Turns in one plane each, and the order they were made in; the first pair answered
turn A:
[  7   1 -18  -6  -8 -12  12  10  30 -23  21  -9  -9  10  21 -38  -2   2
  16 -12  15 -15  13  -9   3  25 -21  15] |-> [ -4  -8 -15 -14 -12   2   3   4  37 -10   2 -10  -7  26  31 -31   9  -3
  26 -14   7  -4  21 -19 -23  11 -20  13]
[ 18   7 -17  -5  30  -4  22 -15   5 -27  25  26  -3  -7  -9   5  26 -20
  -3   6  14 -14   4   7  29  22   1  14] |-> [-11  -7  10  -3  14  30 -14 -22   8  11 -26  15  11  22   9   1  19 -20
  27   1 -10   7  17  -6 -35 -10 -14  13]
[ 12 -16 -24 -28 -22   2   5  30  -6   9  -2 -15  17  25  -7 -17  17  21
 -31  19   5  12  -7 -18   4   8 -11  10] |-> [  6 -17 -15 -23 -23  -5   0  26 -10  16 -20 -14  15  28  -5 -20   3  31
 -34  16   5  13  -8 -10   2   7 -20   6]
turn K:
[-11 -35  26   2 -10  12 -13 -13  -1  -3  -7   5  11  11  13   8 -21  12
  13  10 -10   0 -10  10   7   3  -3 -11] |-> [-18 -27  23   6  -7   8 -19 -11   2   0 -11   8  11  16  10   5 -22  16
  21   4  -9   2  -3  12   1   0  -8 -11]
[ -6 -11  20  -9 -12  13  21   1  -1  -7  11   2   2  11   5 -19   3  17
 -15   6  -2  -6 -11 -18  12   4  10   1] |-> [ -6   0  22  13  -9 -18   8   6   1   3 -13   4   2   9  -3  -5 -16  19
 -10  -8   9 -13 -18  14  21  -3  -2  -8]
[  7   6  13   6  10  30  26 -15  13   7  16  -5  -7  -2  22 -11  20   8
  -8  30 -11  -3  24 -24  -8  16   8   2] |-> [  3  12  37  17   5  -6  27 -12   0   0  22   1  -9  -5   4  -6  -2  17
 -24  20  -3 -26  -2   2  25   9  12 -24]
turn H:
[  9   4  26  -5   4  14  -7  -8  -1  -7 -16  -2  23   3 -14  11  -4 -15
  -1  12 -11  12   4  -2 -16 -20   8  -8] |-> [  6  -1  24   3  -4 -18   7   1  -6 -13 -10 -10   6  -5 -18  -8 -13  17
 -18  -4   6  -5 -12  24  17  -2   5 -13]
[-14  -7 -16   5 -11  10 -12  -3  -8  32 -32  -2 -18   5  -1 -18  -1   9
   2 -21  -3   5  18   1 -31 -22 -23  -6] |-> [-21  -7 -17   5  -8   1   0  -5 -12  31 -32   2 -25  12   5 -23  -8  22
  -2 -30   8  -2   7   6 -17 -17 -19  -7]
[ 20  20 -23  18  10  26  35  -2   8  -3  16  10 -16  -8  -9  11  34 -23
  -7  17 -19  14  20 -10  -7 -18   1  -1] |-> [  9  28   1  24   4  -3  17  -2   4   2 -15  16  -1  -9 -28  28   6 -21
 -10  12  -9  -3   2  10   6 -45  -4 -32]
[  6  14  -2 -12 -12  23  16 -13   4  -1  41 -16   6  30 -13  14  34  10
   3   8 -18 -18  -5 -56 -18  18  11  24] |-> [ -5  33  38   2 -15   0 -20 -22   2   6  -2   4  20  30 -36  50  -1  -7
  -3   3 -20 -23 -18 -22 -28 -21   9 -10]
turn S:
[ -7  -5  33 -13 -14  -4  12   2  -8  10   5   9  10  11   0  -8 -10  25
 -20  -8  -7  -8 -21   8  18  -5  -2 -22] |-> [-15  -3  16  -7   0  22 -13  -2   5  20 -26   3  19  15  13   8   3 -10
  11   2 -20  21  10  -2 -29 -13  -3   6]
[ 21  33 -13  12  -7 -37   4  -9   5 -13   2  14   5 -18 -19  20 -18 -12
 -27  -3   4 -22 -27  25  35   2  17 -31] |-> [-27 -17 -10 -15 -34   1   4   3  -8  32 -33 -27  -7   3  21 -31 -10  41
  -6 -30  -8   4 -16   3  -8   9  -9   5]
[-17 -21  -6   4  -9  -6   1  13 -17  19  16  -6 -11 -25  -7   2  -9  36
   1 -13  14 -12  -5   5  10  23  -6  -1] |-> [-16  -8 -27  12   7  10 -27  13   7  19 -10  -2 -10 -21  -6  27   1  -1
  25  -5  10   6  22   5 -20   9 -10  17]
Pairs:
Each pair is 2 to 3 turns apart.
[-10 -13  14 -22 -16  -2  18   1 -12   4  13 -14   5  -9  17 -33  -4  34
  -6 -12  10  -6 -10 -16  21  13  -1  -5] |-> [-13  -4  43 -10 -15   5  -9 -18 -12  11 -21  11  24   5   5   2 -21   5
   3  -1  -5  -1  -6  -6  -5 -26  -4 -27]
H then H
[ -4  -2   6  22  -4 -23 -10   6   2   6 -33  18  21   7 -12  33 -15 -31
  -1   0  -7   7  -4   7  -8 -11  -8   4] |-> [ 20   2 -20  19  10 -14   2  10  12 -10  -3  18  11  -2 -14  31   5 -42
   4   3  -3  15  14  -5   0   4  -3  20]
A then K
[ 10   4 -15 -12  16  12  14   1  -1  -8  19   0   8 -20   9  -1  16  -4
 -13   0   0  -3   0   2  16  24   9  10] |-> [  6  15 -21   7  20  -9   2  10   7  -8  -4  -2   1 -23   5  12   4  -6
  -4 -11  13   1   2  23  14  23   2  12]
K then K
[-13 -20  37 -20 -13   7 -40  -5   8  18 -38  24   6  16  12   0   4 -19
   9 -14  -3  13  22   1 -17 -23  -5  -1] |-> [ 30 -15   5 -33  -3  22  -1  -7  10 -11  27  33  -3   0   6  -8  40 -30
 -17   5   4   4  27 -32  11  18  16  14]
S then H then H
[-18   3  -5   0 -12 -34  -3  22   2   3 -25 -29 -31 -20  -6 -11 -25  13
  -3 -27  27   1 -15  29  -1  24  -5   9] |-> [-21  12   9   1 -17 -35 -17  16   2   6 -36 -15 -20 -19 -11   3 -29   1
   8 -22  25   3 -12  32 -10  13 -12  -1]
H then H then H
[ -9 -25  28 -12 -23  21  12 -11  -6  18   9  -7   7  21   0 -17   3  27
 -15  -5 -11   6  -6 -10  -4 -14   0  -4] |-> [  0   2  32   1 -10 -13  17 -13   0  -4  14  12   5   6 -26   8 -11   9
 -30  -6   1  -8 -17  16  24 -17  12 -29]
S then K then H
[ -3   2 -13  12   7  19   5  -1 -18  22   1 -29 -11  -1  36  -6  -5  -4
  40 -20  10   2  -3   7  -9  21 -21  65] |-> [ 16  10  -2   4   4  -2  39  -8 -26   1  44 -15 -14  -9  18 -17  -2   8
  10 -16  18 -13 -22   5  34  34  -7  38]
S then K then S
[-34  13  31  -6   1  -6 -16  -9   8  14 -35  10  14  22 -12  17  -9  -2
  20   1 -22   8 -16  12 -28 -22   5  -9] |-> [-37   6  28  -2  -7 -32   4   0  -2  11 -19  -2  -2  12  -7  -3 -17  35
   8 -11  -6   2 -30  26   2  -6   2 -15]
K then H
